X: rows in a few groups, each row roughly a mix of its group's directions (one row in no group)
X (72 x 14)
[[ 24  33 -15 -24  15  -8 -36  -5  -6   7   7 -45 -17   5]
 [  6   7  15  10   3  52   1   5 -14  15 -45  29  14  -2]
 [  5  39  22 -50 -12  -1  27  22   8 -13  11  -4 -16   5]
 [  5  35  12 -52   9  26  -4  16   1  16  -1 -32  -9  -9]
 [ 14  10 -22 -42   0 -14 -21 -16  32  22   5 -38 -14   3]
 [  0  25  23 -41  -5 -12  20  45  10 -22  12 -11 -13  -9]
 [  2  23   5 -26 -22 -33  30  13   4 -23  28 -21 -29 -11]
 [ 34 -22  31   8 -18  -8  13 -12  24  -3   1  -9 -31  40]
 [ -4 -54   6  26 -17  -3  11 -32  27   8 -18  15   0  11]
 [-18 -24  -8  44  29  -2 -35   7 -23 -15  -1 -13  24  -5]
 [ -7   0  30  11  -1  47  13  -6   2   0 -27  18  19  41]
 [ 15 -26 -12   8  -2  10  11 -11   0  46  29 -29 -24 -28]
 [ -4 -12 -28  34  29   5 -45  -2 -22   9  -7 -19  18 -17]
 [ 40  26 -10 -18  -8 -30   2  -1   8   4  35 -12 -33  19]
 [  4 -29 -26  13 -11 -45 -13 -31  30  -5  10 -18 -10  13]
 [ 16  12  -6  -6 -17  23  17 -17  22  20 -22  47  10  32]
 [ -5  20  -7  -8   4 -43 -14  27   1 -45  11 -33  -5  -3]
 [ 11 -13  -7  34  21  20 -32  19 -15   8 -36  25  20 -15]
 [ 16  -4  15 -10  -1 -23   6 -13  15  -2  47 -16 -19  47]
 [ -1  -9  35   3 -34  -1  50 -11   8 -18   0  20 -17  19]
 [ 31 -18 -28  15   3  -1 -16 -35   5  44   8  28  -5   5]
 [ -2  18   5  -6 -21  26  30 -41  -8  14  -5  39   4  25]
 [ 24 -17 -17   8   6 -31 -11  -2   7  16  45 -35 -26  -2]
 [ -5 -12 -36  20  28 -17 -50  -4   1   2   2 -26  20  -2]
 [  4 -42 -25  52  15 -13 -28  -8  -4   9   1   0  10  -9]
 [ 10  -1   1  12 -13  27  17 -14  10  15 -25  55  15  27]
 [  1 -41 -20  40  12  -2 -28 -21   0  17 -16  27  18  -3]
 [  8  34  14 -39 -28  -5  40   5  15  -9  12  -4 -24  10]
 [  2 -51 -16  24  12 -15  -9 -18   6  33  34   5   0 -11]
 [  4   3  -8  24 -17   9  31 -28 -13  13  13  54   6  18]
 [ 11 -11   5  11 -23  12  28 -21  15  13 -18  56   2  20]
 [-12  12  34 -19 -15  50  40  -2  -4  10 -13  -2  -4   4]
 [  2  14  -5 -20  -8 -45   4  -3  13 -23  38 -33 -19  15]
 [ -6 -36 -23  34  20  -5 -27  11  -9  14  -9  10  15 -40]
 [ 19 -16  -5   6   1  -4  -7 -39  12  26  14  40   2  40]
 [ 15   0  16 -39 -10 -11  -9 -12  33  -1 -11 -44 -27  14]
 [ 26  12  -2 -28   6 -23 -27   7  17  -1   8 -51 -27   4]
 [ -2  16 -14  -7   4 -54 -19  14   7 -42  17 -20  -3   9]
 [ -2 -44  15  13   3  29  16 -23   3  44  19  16   1   5]
 [ 12 -28 -11   3 -24 -23   5 -42  41  10  -5   8 -11  26]
 [ 22  54  -9 -35   3   5 -13 -14 -13  10  12 -22 -17  16]
 [ -5  -2 -13  20   8  23 -17   6 -13   7 -47  35  24 -27]
 [  1  36 -17 -14 -18  25   7 -18  -7   9 -47  29   7 -15]
 [-12   3  27 -42   2  -3  -2  33  21 -20 -15 -38  -8 -15]
 [ 22   5 -25   7  -7  29  -3 -27  -6  44 -27  29  -1 -18]
 [  5  38   9 -49   7   8 -18   3   2  -2  -8 -44 -13   3]
 [-14  21  29 -19 -10  24  19 -10   2 -17 -24  32  16  37]
 [-19 -27  22  10 -17  -6  42  26  13 -17   3  38   7  -9]
 [ -5  11  26  15 -21  17  42   4  -4 -23  -7  36   7  32]
 [-42  -3  13   5   9  36   7  12 -19  -8 -28  18  34 -21]
 [  3 -24 -38  23  23 -12 -46 -14   3  21  -7   2  18 -11]
 [-15  -8 -23  -4   1 -53  -8   6   8 -21  31 -30  -6 -21]
 [-31  -5   6   0  10  42 -18 -25 -12   7 -43  -7  26  -6]
 [ 17  -2  14 -47  -9  22   5 -17  20  42 -12  -2 -23 -14]
 [  0  41  -1 -29 -18 -20  25  14  10 -28  22 -24 -13  18]
 [  7  -6 -22 -20  24  -3 -42   1  -3  33   1 -24  -4 -40]
 [-18  14  48 -21  -7  24  30  11   1 -24   0  -7   2  32]
 [ -2 -31 -11  26  22 -30 -25  28  -3  -8  23 -29  -1 -24]
 [-15  -5   6  29  33  33 -27  19 -32  -1 -14   3  30  -5]
 [ -1   8  12  -3 -33 -32  44   0   9 -33  22   0 -23  10]
 [-29 -18  -7  37  16  14  -3  22 -24  -6  -8  25  33 -26]
 [-19  13   1  22  -2 -25   7  14  -6 -51  20 -29   8  28]
 [-11   7  -9   6  13 -38 -24  35  -3 -45  -1 -22   8 -14]
 [ 34 -21  -9  15 -19 -35  12 -19  23   8  26  11 -27  22]
 [-10 -10   0   1  10 -49 -13  19   8 -36  34 -26  -2  10]
 [ -2  42  23 -28 -18   7  38  19   1 -25  10 -11 -10  20]
 [ 17  32   1 -35  10 -18 -15  32   2 -11  17 -39 -19  -6]
 [ 15  28 -31 -37  11  -9 -20  15  -2  27  10  -6  -8 -39]
 [-19  -8  24  13   8  43   3  21 -14  -4 -39  23  25 -11]
 [  5  48   6 -47   9   8 -14  13  -7  -4   0 -37 -10  -1]
 [-13 -40  23  20  26  30 -30  -6 -17  15 -18 -16  10 -12]
 [  9  38  24 -33 -20  11  28  -8   6 -10   6 -13 -18  36]]

which group is each row in? (one row of each group first)
[-34 -30  13   8  16  12 -17  26   3 -14 -31 -19  23 -30] => <2>
[ -4  39  28 -28 -12   5  21  18   0 -34  -3 -27 -11  21] => <90>
[ -8 -26 -23  20  17 -35 -37  -4  -3  -9  15 -37   1 -17] => <66>

[  1   4 -35  -8 -17   2  12 -17  -3  32   1 -20 -17 -53] => <90>
[ 22 -41 -20  33   3 -25 -28 -24  17  13   2 -18 -11   7] => <2>
[ -2  14  33 -51 -21   1  25   5  27 -11  -9 -13 -18  11] => <2>
[  7  45  17 -50  -7  -2  18  23   2 -12  13 -11 -16   4] => <2>
[ -5 -14 -17   5  -2 -49 -12  -8  11 -21  25 -44 -15  -5] => <66>
[ -1  28   0 -38 -28  -7  33 -25  11   2  21 -23 -25   9] => <90>
